[[110 123 129 124 146 121 143]
 [123 125 131 142 142 125 150]
 [124 121 120 129 114 124 121]
 [106 114 114 133 124 120 127]
 [125 121 122 132 121 122 119]
 [110 118 118 138 123 118 129]
 [153 140 131 120 127 139 126]
 [126 135 130 107 127 125 119]
 [142 143 133 109 124 135 120]]
:
[[120 135 124 109 133 143 142]
 [119 125 127 107 130 135 126]
 [126 139 127 120 131 140 153]
 [129 118 123 138 118 118 110]
 [119 122 121 132 122 121 125]
 [127 120 124 133 114 114 106]
 [121 124 114 129 120 121 124]
 [150 125 142 142 131 125 123]
 [143 121 146 124 129 123 110]]

[[132 140 142 139 124 130 130]
 [147 135 143 108 149 131 142]
 [119 130 121 133 113 132 131]
 [125 132 127 132 120 132 134]
 [132 139 122 117 136 112 116]
 [123 129 137 145 124 129 129]
 [120 123 123 141 122 123 116]
 [134 127 120 113 138 133 136]]
:
[[136 133 138 113 120 127 134]
 [116 123 122 141 123 123 120]
 [129 129 124 145 137 129 123]
 [116 112 136 117 122 139 132]
 [134 132 120 132 127 132 125]
 [131 132 113 133 121 130 119]
 [142 131 149 108 143 135 147]
 [130 130 124 139 142 140 132]]

[[118 118 121 121 139]
 [124 117 134 123 135]
 [118 122 119 123 133]
 [122 106 126 112 152]
 [121 124 119 132 124]
 [118 108 122 116 149]
 [119 124 117 128 126]]
:
[[126 128 117 124 119]
 [149 116 122 108 118]
 [124 132 119 124 121]
 [152 112 126 106 122]
 [133 123 119 122 118]
 [135 123 134 117 124]
 [139 121 121 118 118]]

[[145 134 120 118 118 119]
 [144 123 135 144 125 142]
 [136 135 132 127 117 109]
 [135 134 130 130 117 115]
 [132 152 114 115 146 136]]
:
[[136 146 115 114 152 132]
 [115 117 130 130 134 135]
 [109 117 127 132 135 136]
 [142 125 144 135 123 144]
 [119 118 118 120 134 145]]

[[115 123 136 134 142 139 120 113 114]
 [133 100 131 135 131 124 129 154 147]
 [115 131 127 113 134 126 134 114 123]
 [121 136 127 130 133 136 119 109 110]
 [128 123 128 119 121 118 140 144 147]]
:
[[147 144 140 118 121 119 128 123 128]
 [110 109 119 136 133 130 127 136 121]
 [123 114 134 126 134 113 127 131 115]
 [147 154 129 124 131 135 131 100 133]
 [114 113 120 139 142 134 136 123 115]]

[[128 155 130]
 [130 131 152]
 [129 129 155]]
:
[[155 129 129]
 [152 131 130]
 [130 155 128]]

[[127 134]
 [128 151]
 [109 109]
 [125 154]
 [123 108]
 [147 124]
 [156 133]
 [155 111]
 [104 123]
 [156 118]]
:
[[118 156]
 [123 104]
 [111 155]
 [133 156]
 [124 147]
 [108 123]
 [154 125]
 [109 109]
 [151 128]
 [134 127]]

[[101 130]
 [104 131]]
:
[[131 104]
 [130 101]]
---
[[ 99 103 146]
 [148 132 133]
 [104 128 149]]
:
[[ 99 103]
 [148 132]
 [104 128]]

[[120 151]
 [138 125]
 [141 131]
 [133 116]]
:
[[120 151]
 [138 125]
 [141 131]]

[[139 124 138 111]
 [116 121 132 130]
 [127 129 124 100]]
:
[[139 124]
 [116 121]
 [127 129]]

[[138 151]
 [107 129]
 [106 115]
 [122 123]
 [119 143]]
:
[[138 151]
 [107 129]
 [106 115]]

[[104 134]
 [108 132]
 [108 134]
 [105 133]]
:
[[104 134]
 [108 132]
 [108 134]]

[[154 129]
 [154 129]
 [103 136]
 [113 114]]
:
[[154 129]
 [154 129]
 [103 136]]
---
[[126 151 127 135 130 129 132 132 124 124 139 130 125]
 [127 133 126 141 132 130 136 136 121 120 152 131 122]
 [127 124 118 118 125 126 121 119 123 134 139 137 123]]
:
[[151 127 135 130 129 132 132 124 124 139 130 125 126]
 [133 126 141 132 130 136 136 121 120 152 131 122 127]
 [124 118 118 125 126 121 119 123 134 139 137 123 127]]

[[118 102 129 128 127 129 126 135 151 108 118 119 121 139]
 [128 121 139 111 130 140 123 128 139 116 114 133 127 140]
 [140 133 136 107 126 137 118 119 124 130 119 136 136 131]
 [124 109 123 125 123 123 124 129 145 113 128 117 126 132]]
:
[[102 129 128 127 129 126 135 151 108 118 119 121 139 118]
 [121 139 111 130 140 123 128 139 116 114 133 127 140 128]
 [133 136 107 126 137 118 119 124 130 119 136 136 131 140]
 [109 123 125 123 123 124 129 145 113 128 117 126 132 124]]

[[109 131 144 113 128 127 111 145 126]
 [124 149 135 140 137 133 120 133 140]
 [111 129 143 114 126 123 113 147 124]
 [135 116 117 120 135 138 140 118 115]
 [130 143 131 144 117 115 128 130 152]]
:
[[131 144 113 128 127 111 145 126 109]
 [149 135 140 137 133 120 133 140 124]
 [129 143 114 126 123 113 147 124 111]
 [116 117 120 135 138 140 118 115 135]
 [143 131 144 117 115 128 130 152 130]]

[[122 114]
 [129 128]
 [136 122]
 [138 107]]
:
[[114 122]
 [128 129]
 [122 136]
 [107 138]]

[[140 120 124 108 128 118 129 146]
 [128 105 146 149 126 147 113 117]
 [121 144 120 110 118 124 121 117]
 [108 131 122 128 141 150 146 130]
 [147 150 150 132 116 137 138 116]
 [125 122 113 147 107 149 121 147]
 [139 131 128 109 146 144 109 127]
 [119 150 114 126 143 133 107 132]]
:
[[120 124 108 128 118 129 146 140]
 [105 146 149 126 147 113 117 128]
 [144 120 110 118 124 121 117 121]
 [131 122 128 141 150 146 130 108]
 [150 150 132 116 137 138 116 147]
 [122 113 147 107 149 121 147 125]
 [131 128 109 146 144 109 127 139]
 [150 114 126 143 133 107 132 119]]

[[133 147 149 130 119]
 [119 118 155 143 140]
 [133 118  99 117 129]
 [125 136 149 127 145]
 [137 154 128 128 105]
 [143 151 119 107 120]
 [125 115 112 118 142]
 [135 150 140 130 117]]
:
[[147 149 130 119 133]
 [118 155 143 140 119]
 [118  99 117 129 133]
 [136 149 127 145 125]
 [154 128 128 105 137]
 [151 119 107 120 143]
 [115 112 118 142 125]
 [150 140 130 117 135]]

[[147 124 130 100 150]
 [155 103 147 100 151]
 [139 123 135 112 109]
 [114 124 127 135 100]
 [140 102 149 123 142]]
:
[[124 130 100 150 147]
 [103 147 100 151 155]
 [123 135 112 109 139]
 [124 127 135 100 114]
 [102 149 123 142 140]]

[[143 153 141 132 136 141 148 139 111 136 137]
 [114 136 145 117 129 128 135 128 114 148 122]
 [148 131 122 146 143 119 135 116 134 124 121]
 [142 128 127 146 150 107 137 103 134 134 108]
 [130 143 134 118 115 154 132 156 115 124 152]]
:
[[153 141 132 136 141 148 139 111 136 137 143]
 [136 145 117 129 128 135 128 114 148 122 114]
 [131 122 146 143 119 135 116 134 124 121 148]
 [128 127 146 150 107 137 103 134 134 108 142]
 [143 134 118 115 154 132 156 115 124 152 130]]

[[131 123 134 131 116 112 149 125 152 120]
 [135 135 114 111 138 129 119 118 119 144]]
:
[[123 134 131 116 112 149 125 152 120 131]
 [135 114 111 138 129 119 118 119 144 135]]
